Each row has a name. Each piece below is followed by the name of the row it came from, unless a question asks for something else. Each question is about the rows just above it. Places in a row count from 0.

[142 109 110 107 178 160  94 163 166  96  90 146 159 123 160 118 105 105
 153 165  90 147 110 118 154 172 150 146] -> K_402
[142 109 110 107 178 160  94 163 166  96  90 146 159 123 160 118 105 105
 153 165  90 147 110 118 154 141 150 146] -> K_294
[142 109 110 107 178 160  94 163 166  96  90 146 159 123 159 118 105 105
 126 165  90 154 110 118 154 172 150 146] -> K_523
[119 159 137 141 194 151 125 185 199 118 105 173 174 114 190 117 110 152
 198 124 116 180 161 171 144 120 156  99] -> K_513
[185] is at row and place
K_513, 7
Move every entry of [172] by +1 step of 1.
[173]
Go on from [119 159 137] to the end of its row.
[141 194 151 125 185 199 118 105 173 174 114 190 117 110 152 198 124 116
 180 161 171 144 120 156  99]
Shift each entry of [141 150] by -1 times 1:
[140 149]
Shift each entry of [172] by +1 times 1:
[173]
The row with [142 109 110 107 178 160  94 163 166  96  90 146 159 123 159 118 105 105
 126 165  90 154 110 118 154 172 150 146] is
K_523

[112 118 122 126 138 118 129 128 126 153 134 131 136 117 121 135 132 118
 135 141 117 135 122 123 123 143 132 131 138 133 134 147 123 128 129 136
 108 105  93 130 158 124 113 133 147 123 123 129 133] -> K_144
[121 132 110  95 116 117 160 159  95 108 131 147 126 111 129 157 147  82
  87 138 105 119 103 147 131 157 114 161 106  94 138 161 122  94 111 101
 112 105 111 130 138 124 128 108 144 119  92 125 111] -> K_523
[111 107 116 151 103 165 122 128 125 117 119 117 161  71 131 122 140 100
 103 138 115 125 132 116 152 159 176 139 147 123 135 166 123  96 109 117
 140 104  94 152 155  99 103 120 125 151  86 146 164] -> K_462
[130 156  76  72 100 144 185 178  99  97 177 135 118  96 105 151 143  82
 109 144 130 112 123 118 124 149  79 154 110 114 130 185 117 145  64  69
 106  84 102 141 167 135 151  99 150 130  78 110 145] -> K_463
Move every entry of [138] by -1 step of 1.
[137]
[161 122] with -1 step of 1 on every entry:
[160 121]
find: [112 118 122 126 138 118 129 128 126 153 134 131 136 117 121 135 132 118
 135 141 117 135 122 123 123 143 132 131 138 133 134 147 123 128 129 136
 108 105  93 130 158 124 113 133 147 123 123 129 133]
K_144

[127 134 110 123 119 124  75 109] : K_144
[119 139 142 121 139 142 191 184] : K_402
[110 127 134 123 119 138  75 109] : K_513
Table of tags by key:
[134] -> K_7
[119] -> K_162
[126] -> K_636
[118] -> K_649
[127] -> K_318
[133] -> K_913
The tag of K_513, keyed by place 1:
K_318
find: [119 124]
K_144
The row with [119 139 142 121 139 142 191 184] is
K_402
Which row holds [110 127 134 123 119 138  75 109]?
K_513
Where in the named rows is [184]?
K_402, 7
find: [110 127 134]
K_513
Move every entry of [134 110 123 119] by -1 step of 1.
[133 109 122 118]

[129 126 127 131 122 124 130 116 123 138 110 120 132 133 137] = K_402
[125 133 129 119 142 139 125 162 141 102 177 150 116 113 101] = K_38
[132 122 129 125 101 121 136 110 114 149  88 112 144 129 145] = K_463
[131 125 129 125 112 125 133 121 121 137 109 120 137 126 135] = K_462
[129 127 132 132 124 124 129 116 124 137 110 120 132 134 138] = K_144
[116 138 123 156 186 128 106 111 146 118 149 135 101 160 133] = K_242
[122 136 127 132 164 137 117 150 147 102 178 149 107 128 107] = K_523
Row and place of [139] in the named rows:
K_38, 5
After [137 117 150 147], its row goes on with
[102 178 149 107 128 107]

[142  57 105 128 138 126 115  96 118 150 118 125 114 144 187 144 141 138
  91 102 148 151 123 139 138 137] -> K_499
[110 154 147  92 106 129 134 144  95 152 140  84 108 137 130  87 128 119
 134 119 104 102 104 108 165 146] -> K_294
[113 120 107 170 121  89 116 171 112 103 142  57 105 128 138 126 115  95
 118 150 118  61 179  83  88 109] -> K_38
The row with [110 154 147  92 106 129 134 144  95 152 140  84 108 137 130  87 128 119
 134 119 104 102 104 108 165 146] is
K_294
find: [142  57 105 128 138 126 115  95 118 150 118]
K_38
[84] is at row and place
K_294, 11
Go on from [ 91 102 148 151] to the end of its row.
[123 139 138 137]

[ 93  88  94  83  88  77 122  85] : K_294
[159 170 164 190 181 192 125 172] : K_402
[148 156 136 146 142 160 145 159] : K_513
[158 160 161 175 172 180 117 158] : K_242
[128 134 134 133 137 127 137 133] : K_56
Go on from [158 160 161 175] to the end of its row.
[172 180 117 158]
Table of tags by key:
[159] -> K_404
[148] -> K_752
[175] -> K_759
[93] -> K_773
[158] -> K_148
Join K_242 by its entry at place 0:
K_148

[114 130 108 148 149 161 153 151 102 142 150 148 147 151 137] -> K_523
[121 145 106 157 159 160 153 147 108 154 154 127 158 159 142] -> K_144
[119 135 123 143 138 151 142 138 126 144 136 148 145 138 145] -> K_242
[131 106 141 132 143 151 162 166 125 160 154 145 133 139  93] -> K_463
[118 167  87 180 172 153 144 127 101 142 154  91 179 175 166] -> K_499
Where do [114 130 108 148 149 161 153 151 102 142 150 148 147 151 137] appear?
K_523
[161 153 151 102 142] is in which row?
K_523
After [101 142], its row goes on with
[154  91 179 175 166]
The row with [148 149 161 153 151 102 142 150] is
K_523
[149 161 153 151] with +1 step of 1 on every entry:
[150 162 154 152]
After [154 154 127 158], its row goes on with
[159 142]
Where in the named rows is [114]?
K_523, 0

[ 92  74 121 184 159 178 140 111] : K_513
[ 92  75 180 194 177 192 102 163] : K_38
[103 119 138 160 192 136  89 182] : K_499
[124 191 135 176  63  74  61 141] : K_537
After [92 75], its row goes on with
[180 194 177 192 102 163]
Where in the named rows is [180]?
K_38, 2

